Each row has a name. Each piece below is followed by the name of the row it came from, unless a question asks for something else. Each question is about the rows just above it. Places in a row count from 0.

Columns, left to right: P R Z H E J U
zad: [ 83 123 141 121 128 173  96]
Kufet: [117 135 128 126 131 139 121]
tibem: [130 133 130 117 130 117 117]
Nevub: [ 74 125 140 117 128 183  92]
dap: [151 127 125 134 127 103 143]
Luvan: [143 125 126 131 126 114 138]
zosed: [ 46 123  71 123 129  72  72]
Nis: [ 46 123 148 126 129 211  72]
The value that Luvan holds more than once:	[126]
Which column holds this, read top down? [ 74 151 143  46]	P
q: [117 135 128 126 131 139 121]	Kufet
[148] is at row and place	Nis, 2
[130 133 130 117 130 117 117] is in which row?	tibem
q: [ 83 123 141 121 128 173  96]	zad
zosed in full:	[ 46 123  71 123 129  72  72]

Columns, left to right: N M G T K
tibem: [ 70 179  73 176  55]
Luvan: [ 83 136 117 178  59]
laso: [163  53 170  70 168]
Mogi: [127 110 154 107 177]
zosed: [169 168  69 169 169]
zad: [157 105 141 111 113]
Kufet: [145 115 125 128 103]
laso in full:	[163  53 170  70 168]
Repeated in zosed:	[169]
Which column holds this, read top down? [111 128]	T
Which column holds [117 170 154] top down?	G

Columns, left to right: S A B D V L
dap: [141  66 159 159 132 196]
zad: [109 151 127 127 135 104]
Mogi: [116 116  80  80 116  40]
laso: [ 95 185 122 122 133  73]
zad in full:	[109 151 127 127 135 104]
Which value appears more than once in zad?	[127]
Mogi in full:	[116 116  80  80 116  40]
[ 66 151] is in which column, read top down?	A
Where do [116 116  80  80 116  40] appear?	Mogi

Columns, left to right: C Q F W Y
Luvan: [156 149 133 143  93]
Nevub: [178 125 139 131  75]
zad: [148  96 133 125 154]
dap: [117 167 127 123  90]
Nis: [ 87 137 121 128 192]
Mogi: [150 109 134 125 131]
laso: [173 115 138 122  83]
zosed: [142 142 142 142  73]
tibem: [122 121 126 149 197]
Kufet: [177 131 138 131  68]
Mosi: [189 142 138 156 141]
The value that zosed holds more than once:	[142]
Repeated in Kufet:	[131]
[75] is at row and place	Nevub, 4
dap in full:	[117 167 127 123  90]

Columns, left to right: figol tife Ses Fep zokop bokun Pebek Repil
tibem: [185 146 160 107 115  92 117 113]
dap: [ 82  82 147  82 177 100 176 169]
Nevub: [153 120 120 159 120 162 162  94]
zosed: [185 146 160 107  89  93 160 145]
laso: [ 99 131  48  73 171 183 137 116]
Kufet: [ 60 134 118 112 171 124 160 176]
Mogi: [151  80  75 173 171 190  91  84]
Repeated in zosed:	[160]
Where in the named rows is [60]?	Kufet, 0
Which row holds [153 120 120 159 120 162 162  94]?	Nevub
Which value appears more than once in dap?	[82]
Row and place of [100] in the named rows:	dap, 5
[176  84] is in which column, read top down?	Repil

Columns, left to right: Kerup pena Figam guduv pupo lomo Gona Kon
Luvan: [142 121  76 127  76 128 110 125]
bog: [118  75  59 129 166 126 163 130]
Nis: [177 193 111 128  81 127  96 124]
Mogi: [122 126 186 129 130 126  95 124]
Where in the named rows is [118]?	bog, 0
bog in full:	[118  75  59 129 166 126 163 130]
[110 163  96] is in which column, read top down?	Gona

Columns, left to right: somik fozu bor fofun rupal
Kufet: [116 101 107 150 160]
Mogi: [124 122 125 170 158]
zosed: [130 141 121 162 174]
Nis: [ 94  64  96 118 156]
dap: [121 104 144 104 104]
Which column holds this, read top down? [118 104]	fofun
Repeated in dap:	[104]
Which column holds this, read top down? [160 158]	rupal
Which row holds [121 104 144 104 104]?	dap
q: [ 94  64  96 118 156]	Nis

Columns, left to right: Sov perar Banuf Reku notu vila tari tuk
Nis: [137 127 130 126 122 129 127 133]
Mogi: [128 127 125 129 131 126 129 130]
Mosi: [128 127 131 129 131  83 129 130]
Row and place of [133] in the named rows:	Nis, 7
Where in the named rows is [137]?	Nis, 0
Mosi in full:	[128 127 131 129 131  83 129 130]
Repeated in Mogi:	[129]

Columns, left to right: kabon mabop podip Nitup Duzol sekem vuz
zosed: [173 141 173  63 130  57 161]
Kufet: [143 195  96 152 103 201 143]
Nis: [141 168 132 135 210 190 138]
zad: [182 120 204  83 147  95 136]
dap: [114  55 183 136  91  87 100]
Mosi: [109 110 107 185 179 155 198]
Nevub: [126  96 173 130 158  51  79]
Mogi: [ 79 108  42 113  87 140 146]
laso: [106 120 112 176  56  66 112]
Luvan: [162  88 104 162 205  99 153]
tibem: [120 179  65  71 164 156 104]
bog: [165 129 171 173  94 171 193]
The value that zosed holds more than once:	[173]
[155] is at row and place	Mosi, 5
Which column holds this, read top down? [ 87  56 205 164  94]	Duzol
[ 91 179 158  87  56] is in which column, read top down?	Duzol
The value that Luvan holds more than once:	[162]

Columns, left to right: Talas dun gom Binus palu
zosed: [155 116 116 136 110]
laso: [140 133 152 123 160]
Kufet: [ 80 139 169 126 148]
tibem: [ 43 190 103 139 170]
Mosi: [109  90 140 116 138]
Mogi: [171  85 146 123 139]
bog: [155 116 103 136 110]
zad: [153 133 138 123 107]
Nis: [136 137 106 118 134]
Luvan: [114 114 114 129 133]
Which value appears more than once in zosed?	[116]
The value that Luvan holds more than once:	[114]

Columns, left to right: memis Tepur kosi zoseg Vud
dap: [135 136  98 112 137]
bog: [176 176 204 176  78]
tibem: [ 77 148 167  77  77]
zad: [125 164 131 208 134]
zosed: [127 148 127  77 103]
Mogi: [156 199 138 215 119]
Nis: [214 135 170  39 154]
Which value appears more than once in tibem?	[77]
Mogi in full:	[156 199 138 215 119]
Repeated in bog:	[176]
The value that zosed holds more than once:	[127]

Columns, left to right: Dup fid tubu pav
zad: [176 145 102  98]
Mosi: [ 84 120 148 205]
Nis: [43 99 91 86]
Mosi in full:	[ 84 120 148 205]
Which column holds this, read top down? [205  86]	pav
[145 120] is in which column, read top down?	fid
[120] is at row and place	Mosi, 1
Which column holds [102 148] top down?	tubu
Where do [ 84 120 148 205] appear?	Mosi
Where in the named rows is [99]?	Nis, 1

Columns, left to right: lar vom geke Ropul suk Mifo pomib Degel das
Nis: [ 85 155 135 144 174  86  62 132 106]
Luvan: [ 85 155 135 144 177  86  59 132 105]
Nevub: [124 137 130 137 140 112 115 134 124]
tibem: [124 121 127 119 133 142 132 118 128]
zosed: [ 89 153 135 144 170  89  66 132 107]
Nis in full:	[ 85 155 135 144 174  86  62 132 106]
Where in the named rows is [127]?	tibem, 2

Columns, left to right: naf dalu Der vusad Kefuz kenot nekor
laso: [128 117 126 123 118 154 117]
zosed: [141 166 166 166 168 143 135]
bog: [119 183 162 147 177  75 101]
Repeated in zosed:	[166]
Which value appears more than once in laso?	[117]
zosed in full:	[141 166 166 166 168 143 135]

Columns, left to right: lofad vop Lami bodab tol lasuf
laso: [122  80 147  34 161  83]
zosed: [115 129 106  92 129 159]
Luvan: [153  89 186  55 186 186]
laso in full:	[122  80 147  34 161  83]
The value that Luvan holds more than once:	[186]
[55] is at row and place	Luvan, 3
zosed in full:	[115 129 106  92 129 159]
[129  89] is in which column, read top down?	vop
Which value appears more than once in zosed?	[129]

Columns, left to right: peg sigo nog dez leto pef
Nis: [145 171 144 166 148 100]
Luvan: [ 68  68 131  51  64 146]
zad: [129 106 124 122 161 174]
Which column holds [171  68] top down?	sigo
Which column holds [100 146] top down?	pef

Columns, left to right: far pora Potal dul viduv nura
Nevub: [109  90 192 113 188 125]
Nis: [125 105 146  73  68 132]
bog: [151 142 101 206 121 193]
Mosi: [109  90 192 113  95 154]
bog in full:	[151 142 101 206 121 193]
Where in the named rows is [121]?	bog, 4
Which column holds [125 132] top down?	nura

Columns, left to right: kek sori Feg nebe
laso: [164 133 124 142]
bog: [147 123  96 129]
tibem: [100 123 100 100]
Mosi: [107 133 124 142]
Mogi: [164 133 164 107]
laso in full:	[164 133 124 142]
Repeated in tibem:	[100]
Which column holds this, read top down? [133 123 123 133]	sori
Which value appears more than once in Mogi?	[164]
Where do [164 133 124 142] appear?	laso

Columns, left to right: Bidop naven laram vetu pov bova voleg bilis
Luvan: [107 153 125 164 120  99 129 110]
Kufet: [121 152 125 173 173 173 127 110]
laso: [128 112 127  77 161 155 132 160]
Nevub: [124 145 126 158 118 113 128 118]
dap: [152 109 128  82 153 171 130 160]
Mogi: [184 148 126 196  86 141 122 107]
tibem: [126 133 126 135 128 123 128 132]
zad: [111 156 125 147 135 123 132 108]
Mosi: [180 120 127 152 102 147 122 140]
Nis: [171 124 127 145 111 149 124 137]
zosed: [131 158 125 164 122 129 128 104]
bog: [ 89 122 126  71 175 134 136 152]
Which value appears more than once in Kufet?	[173]
Which column holds [129 127 132 128 130 122 128 132 122 124 128] top down?	voleg
Repeated in Nevub:	[118]
Where in the named rows is [140]?	Mosi, 7

Columns, left to right: zal nabur nekuv Sudat Paga
Luvan: [ 91 121 130 158  78]
Nevub: [110 156 131 116  95]
Kufet: [ 52 123  95 144  79]
Mogi: [182 134 118  94 190]
Mosi: [170 147 158 142 103]
Mosi in full:	[170 147 158 142 103]
Which column holds this, read top down? [130 131]	nekuv

Columns, left to right: riv Tegik tafe Zub gobar Fumo Butul nogad
zad: [131 113 113 144 109 129 123 119]
dap: [166 122  83 201 101 177 103  55]
Luvan: [166 128  83 201 101 177 103  55]
Nis: [134 107 106 154 105 135 119 107]
Nevub: [166  98  83 201 101 177 124  55]
Row and place of [123] in the named rows:	zad, 6
[129 177 177 135] is in which column, read top down?	Fumo
Where in the named rows is [105]?	Nis, 4
[122] is at row and place	dap, 1
[129] is at row and place	zad, 5
Row and place of [131] in the named rows:	zad, 0

Columns, left to right: Zibu gur Doti runur Luzuv zod Lezo Sab
Mogi: [135  45 186 143  67  65 196 180]
tibem: [142 115 153 156  64  73 151  78]
Nevub: [ 86 111 136  87 152 138 111 153]
bog: [ 82 100 122  82 152 134 133 189]
Mogi in full:	[135  45 186 143  67  65 196 180]
Row and place of [136] in the named rows:	Nevub, 2
Which column holds this, read top down? [142  86]	Zibu

Columns, left to right: Pemar sefon Dimo delub pudu Kuzu
Luvan: [173 121  74 105 150  91]
bog: [142 121  74 105 150 142]
Nis: [153 147  37 127 137 193]
zosed: [117 121  74 105 117  98]
zosed in full:	[117 121  74 105 117  98]
bog in full:	[142 121  74 105 150 142]
Which column holds [150 150] top down?	pudu
Repeated in bog:	[142]
Repeated in zosed:	[117]
Which column holds [137 117] top down?	pudu
Which column holds this, read top down? [105 127 105]	delub

Columns, left to right: Gel kob tibip bufot nirun soro kemo dufi kore
zad: [186 172 215 173 118 146  87 153 157]
Nevub: [146 129 148 153 148 129 112 149 139]
bog: [136 118 104 132 117 131 120 145 149]
q: [136 118 104 132 117 131 120 145 149]	bog
[153 132] is in which column, read top down?	bufot
zad in full:	[186 172 215 173 118 146  87 153 157]
bog in full:	[136 118 104 132 117 131 120 145 149]
Nevub in full:	[146 129 148 153 148 129 112 149 139]

Columns, left to right: gili fuzu pela nul gik vusu kezun Kenu Sani
bog: [ 93 133 100 195 222 128  86  96 126]
dap: [107  82  89 173 205 133 205  81 133]
Nis: [ 52  81 122 136 198 127  66 113  87]
Where in the named rows is [87]?	Nis, 8
[52] is at row and place	Nis, 0
Where do [ 52  81 122 136 198 127  66 113  87] appear?	Nis
q: [107  82  89 173 205 133 205  81 133]	dap
[128 133] is in which column, read top down?	vusu
bog in full:	[ 93 133 100 195 222 128  86  96 126]

Columns, left to right: gomel gufu Dutug lef gim
Nevub: [197 117 197 197 197]
bog: [ 92 119 130 199  59]
Kufet: [ 85 118 136 136  91]
Which value appears more than once in Nevub?	[197]
Which column holds this, read top down? [197 130]	Dutug
[59] is at row and place	bog, 4
bog in full:	[ 92 119 130 199  59]
Which value appears more than once in Kufet?	[136]
Which column holds [59 91] top down?	gim

Columns, left to right: zut Zeso vuse Zul vulof
tibem: [167 117 161 133 125]
zad: [183  86 217 168 125]
laso: [168 123 153 152 125]
Nevub: [144 123 155 140 125]
Mogi: [187 180 187 187 122]
bog: [183 117 157 135 216]
dap: [ 81 125 125 105 125]
Mosi: [ 98  93 210 106 127]
Kufet: [ 81 143 130 118 125]
Nis: [ 81 143 136 146 124]
Repeated in dap:	[125]
Which value appears more than once in Mogi?	[187]
bog in full:	[183 117 157 135 216]
Which column holds [168 152 140 187 135 105 106 118 146] top down?	Zul
Row and place of [217] in the named rows:	zad, 2

Columns, left to right: latul fopo Muzin dafum loku zup Nune
tibem: [139  77 141  63 116 158  75]
zosed: [117 160 145  45 150 150  71]
zad: [187  78  72  51  63 156 204]
laso: [117 117 176  45 150 150  71]
The value that zosed holds more than once:	[150]
zosed in full:	[117 160 145  45 150 150  71]
Which column holds [63 45 51] top down?	dafum
Which column holds this, read top down? [139 117]	latul
zad in full:	[187  78  72  51  63 156 204]
[75 71] is in which column, read top down?	Nune

Columns, left to right: Sak Kuluk rimu dusi nozup
tibem: [140  67 154  84  84]
Nevub: [132 174 123 128 111]
Luvan: [ 93 115 162 106  90]
zosed: [132 174 123 165 111]
Which column holds [174 115] top down?	Kuluk
Which value appears more than once in tibem?	[84]

Columns, left to right: neda fakam gibar tesoz zep nol Nar taviz zova Kopa
Mogi: [131 126 123 113 132 127 126 154 132 126]
Luvan: [140 144 122 113 196 113 137 117 107 164]
zad: [172 153 119 106 142  91 148 146  96 144]
laso: [135 144 137 127 121 134 129 162 128 116]
Kufet: [126  94 146 118 112 135 150 118 146 108]
The value that Luvan holds more than once:	[113]
laso in full:	[135 144 137 127 121 134 129 162 128 116]
Which column holds [127 113  91 134] top down?	nol

Columns, left to right: neba retob gute tiz
Nevub: [154 152  93 138]
bog: [154 152  92 138]
tibem: [145 134 121 109]
dap: [141 129 133 127]
zosed: [145 144 111 151]
Mogi: [ 99 140  90 142]
Kufet: [158 157  82 129]
Nis: [150 100 196 150]
Mosi: [ 99 140 127 142]
laso: [115 106 177 112]
zad: [116 159 185 143]
Which column holds this, read top down? [ 93  92 121 133]	gute
The value that Nis holds more than once:	[150]
Which column holds this, read top down? [138 138]	tiz
[121 133 111  90  82 196 127 177 185] is in which column, read top down?	gute

